Each path below is one point turned by a fixed rotation once a step. After each direction that follows a path, write how fast that rotation turns it, in degrees a step (0 if it stays still).
Each turn is a multiple of 5 degrees from 10 to 175, or 0.
Each row of a path follows its step; steps can be skipped.
path 1
step 0: -3 -26 -1 1 3 -8 -33 -23 -23 4 40 -27 -13 24 7 -11 -7 13 -2 -22 -23 -28 66 7 -11 -25 2 -12 4 -45 -42 -12 -21 7 14 4 23 15 -10 11 19 -3 3 8 47 4 -13
step 1: 31 7 -36 3 1 37 -3 -4 -4 25 5 -12 30 -4 33 5 -25 -21 43 -16 15 -10 -18 11 15 39 -29 2 21 12 27 32 4 -17 -13 -6 -25 -22 31 -16 20 1 17 -23 10 -20 45
step 4: 18 41 37 8 -20 -13 -20 17 27 -9 -10 15 29 9 27 -37 -16 -29 2 -6 -14 27 7 14 -11 11 4 -8 -14 18 0 21 -4 27 -10 6 26 -55 -4 -1 -35 4 -6 12 -34 8 42
step 5: -17 -20 15 46 -10 -10 26 -23 -20 15 -8 -25 -43 -33 -39 28 0 12 16 -6 26 15 8 -23 8 -25 14 8 -14 11 -33 -25 29 -2 -16 -4 49 9 0 11 30 14 -11 -7 7 25 23
step 6: -43 7 -27 -14 -12 -11 -41 6 5 -9 17 44 52 -2 2 11 13 -2 13 4 4 -17 -4 -6 -11 9 12 -2 1 7 8 -8 13 9 19 -5 -35 -4 -40 -7 7 34 14 44 9 -24 54
step 7: 11 2 -23 -4 8 12 -31 14 26 -4 -32 -25 -22 -6 2 -17 -17 -16 -45 -6 18 -34 -1 9 24 9 10 29 -20 31 28 -2 9 -13 -23 5 56 9 -38 9 11 -23 -21 -25 -14 37 -6
step 8: -23 -18 -3 -7 -18 1 -19 -6 5 25 3 -17 -17 -26 -18 -15 -5 21 10 3 15 -21 21 22 10 -20 6 -3 52 -24 -33 -10 -21 -6 13 52 -22 -8 14 17 10 27 41 52 21 1 -18
step 9: 29 6 -5 29 21 34 -41 2 6 9 -4 -15 38 5 14 42 -21 17 -6 -19 1 -26 -30 -12 3 25 -22 13 -1 23 29 22 -5 -1 23 -57 2 -35 5 -3 -37 -13 5 12 12 4 -8
step 10: -28 -10 25 -21 -17 -28 29 24 -30 -32 4 -41 -34 30 -9 -30 -49 2 -24 7 11 6 20 -14 -8 0 11 7 -4 16 -19 7 -19 -10 -4 5 -10 -35 -5 7 32 -21 28 -21 36 11 -11
step 11: 4 -28 -16 -18 9 -7 -8 -71 13 8 24 -22 23 -7 3 -8 40 -24 49 -17 -4 6 20 7 -24 -8 -17 29 -10 -22 35 27 3 5 6 -33 -12 -7 28 4 13 11 8 30 9 7 -5
step 12: 18 30 24 -7 -10 14 -14 23 -8 19 36 20 -3 21 41 11 -36 -4 -11 -8 0 23 38 38 4 37 -19 -1 -3 22 -36 16 -4 19 3 -15 14 -11 -22 18 12 10 -21 -49 -7 16 21
-4 -2 -10 -9 3 -6 2 -3 8 4 -4 -5 5 5 -5 -2 -6 -7 3 4 -7 8 -1 10 -11 5 15 8 -8 6 -3 1 7 -8 6 2 -8 10 -7 3 -4 -6 -1 0 2 5 -7 -> 90
-5 -9 -11 6 -9 -7 -4 4 0 -5 -3 -9 -1 12 0 0 5 14 -5 -1 -5 0 1 6 2 15 4 -12 -9 -3 5 9 -2 -1 -6 5 2 -5 2 -2 0 4 -9 0 -1 -6 1 -> 115
1 -6 -17 -6 -2 -1 6 0 4 2 -5 -3 -6 -8 6 5 -3 11 0 2 9 12 -2 -4 -5 4 -8 0 9 -6 5 -8 0 -2 8 -5 2 -4 0 2 -2 -9 0 -7 -7 10 11 -> 175
-3 -6 -3 -2 -6 13 1 3 8 2 1 8 1 -6 5 7 -5 -13 8 4 -14 -2 -5 -8 -9 5 -1 -10 -1 -5 14 5 -3 -3 2 -1 -1 -5 1 5 3 12 0 8 2 4 -1 -> 140
0 0 5 3 -3 -2 10 -2 6 -3 4 7 4 0 -2 14 3 15 2 0 -7 -4 7 4 8 7 -4 0 5 11 -3 4 8 0 12 -2 -2 4 -2 -10 1 9 4 1 -3 14 -6 -> 110
-2 0 14 4 0 -4 0 2 4 -5 -10 -9 -2 4 -7 1 -2 4 3 4 1 12 -5 -10 -8 -6 -1 0 -2 7 0 2 -6 2 9 -3 -5 -17 10 -1 -11 -1 0 5 -4 0 -11 -> 60
-3 -1 -8 -2 -9 10 -1 1 5 -1 -12 -4 10 1 -1 6 4 7 2 1 -6 -12 -5 3 2 -20 6 2 7 5 -6 -3 -10 -1 2 2 2 -6 -10 0 8 -5 -7 -3 -2 -3 -1 -> 40
-9 -3 -5 11 -3 0 -11 5 3 -4 3 6 1 -4 -15 -4 -6 -1 0 -6 5 1 -5 -8 12 -1 10 1 3 0 8 -11 7 6 -2 7 -2 1 -7 5 -8 3 -1 3 -11 7 -2 -> 35
path 2
step 0: 2 9 0 -11 -15 24 -23 6 -5 -20 2 19 -51 5 -56 -54 18 -36 -23 25 -7 1 9 -13 -15 -37 15 18 -12 1 28 -17 22 8 8 -11 -22 22 -2 12 6 -6 24 4 -40 -13 40
step 1: 28 -26 15 -25 13 13 -22 5 -4 8 -14 -2 9 38 -13 10 -7 -13 21 -25 29 -1 15 -9 -42 17 -40 -29 -14 -33 -5 38 -40 11 -61 -11 2 -36 -3 7 -22 8 0 -8 -18 -13 23
step 2: -39 -32 17 22 -3 36 -19 9 18 -7 53 0 -26 18 21 -12 -13 -22 -36 -9 15 -5 38 -13 20 -5 23 3 11 -13 -42 -17 0 50 3 -6 -1 8 38 16 35 -4 -15 -19 8 4 -5
step 3: 20 8 16 -30 -25 45 -2 -23 -3 30 7 -5 8 20 -20 -54 -5 18 28 3 17 -16 -12 -10 1 -9 7 -3 20 12 26 24 18 -23 17 -40 -16 -45 -22 31 39 9 15 -13 -14 -31 -20
step 4: -27 -10 3 -5 12 8 -19 -55 1 5 13 14 -19 30 32 21 50 5 32 -4 29 -9 43 -5 7 15 -18 0 3 -5 -35 26 -2 -7 -14 45 3 -15 -12 12 -1 0 29 38 4 41 24
step 5: -11 11 57 29 -25 -19 -5 21 -28 -16 12 26 -41 -22 6 -48 -15 -10 1 -2 8 -1 -8 -6 19 6 -8 5 -18 -20 -46 33 25 1 38 -19 -10 20 -18 33 -5 -26 -8 -7 11 -35 6
step 7: -15 23 28 0 -28 -12 -61 -9 20 6 35 -10 -15 -36 1 -1 9 -22 -13 -22 -5 -15 35 25 21 32 3 -29 31 -20 -22 -32 -15 -17 4 37 14 -7 -34 -10 -8 -20 2 -27 11 24 -14
step 8: -21 -8 18 -36 -22 12 29 6 0 -27 14 21 15 -30 -39 2 -21 -3 -14 12 8 19 -2 2 24 -55 13 -1 3 -21 -7 53 23 -19 16 -25 11 -25 -29 -23 -15 7 25 22 30 -17 -30
step 9: -16 44 7 0 13 -9 2 4 3 13 24 -30 54 25 5 -1 36 6 -7 -24 27 -52 -3 11 2 -2 -27 11 -4 10 -14 8 -31 -27 3 0 24 5 16 11 -46 -4 -30 41 6 32 -26
step 10: -24 6 -14 3 -1 -42 -3 -6 21 20 -7 -7 -3 -44 22 19 -27 22 -44 -17 -14 -12 -29 -5 37 -5 -5 39 -7 1 -37 -8 30 -4 -2 9 7 -16 -37 33 10 -7 11 -43 43 -9 2
step 12: 11 -4 -9 9 18 -54 -40 19 2 13 -16 -29 -14 -46 4 2 7 -9 -13 -19 2 -17 29 13 -8 28 -28 29 -17 -21 20 18 -44 -25 -39 -5 44 -4 2 -18 -27 27 12 15 3 -3 16
-9 0 4 4 5 -3 9 16 10 -9 -10 8 1 2 3 -6 5 -16 4 -5 1 -4 2 -3 -6 -7 -17 0 -3 5 0 7 -1 -5 -1 2 -6 1 -4 -1 -2 1 4 3 3 3 2 -> 90
-2 -1 -8 -6 -3 15 4 4 -1 -4 -9 2 4 10 -3 -6 -3 5 -1 1 9 10 -3 9 4 2 1 6 -4 -5 8 -1 1 2 8 -4 -3 7 -19 2 -8 -1 1 -6 5 -10 0 -> 140
5 2 -6 -1 5 -4 6 1 5 4 -5 -7 -9 -6 -9 4 13 -7 -3 -2 2 9 -11 4 9 -7 -1 13 8 -6 1 2 -11 4 -6 1 -8 -4 7 3 -5 -5 -4 -5 0 2 -8 -> 25
10 -10 -5 -4 -2 -17 -5 -2 -1 -2 -2 3 -13 2 -6 -3 -7 -1 -4 -9 -5 -2 -4 -5 -11 4 -2 -3 -5 -3 -1 -1 -3 7 8 8 -2 12 -2 3 -13 -2 6 -4 -7 -1 5 -> 65
-2 7 7 5 -14 5 4 -4 13 -11 5 4 -7 -2 -8 5 -7 10 7 1 -1 4 -4 -1 -14 -8 0 11 3 7 3 3 0 -3 4 -1 2 -6 4 3 -4 5 -8 0 -6 -5 2 -> 135
6 -4 -1 -9 0 0 1 0 2 7 2 -3 2 -8 10 5 -3 9 1 -9 -11 13 2 5 -6 -7 -10 0 -10 0 -1 17 2 -4 -7 -7 0 -1 -2 -1 7 -5 9 -8 -1 -6 -3 -> 160
3 7 1 2 3 0 -1 -12 4 4 8 -4 3 -2 4 -3 8 -7 -4 -1 5 -16 -4 6 -4 4 0 9 -6 8 11 5 7 6 -4 -3 -7 3 -2 -13 -5 7 7 -6 -5 -9 0 -> 120
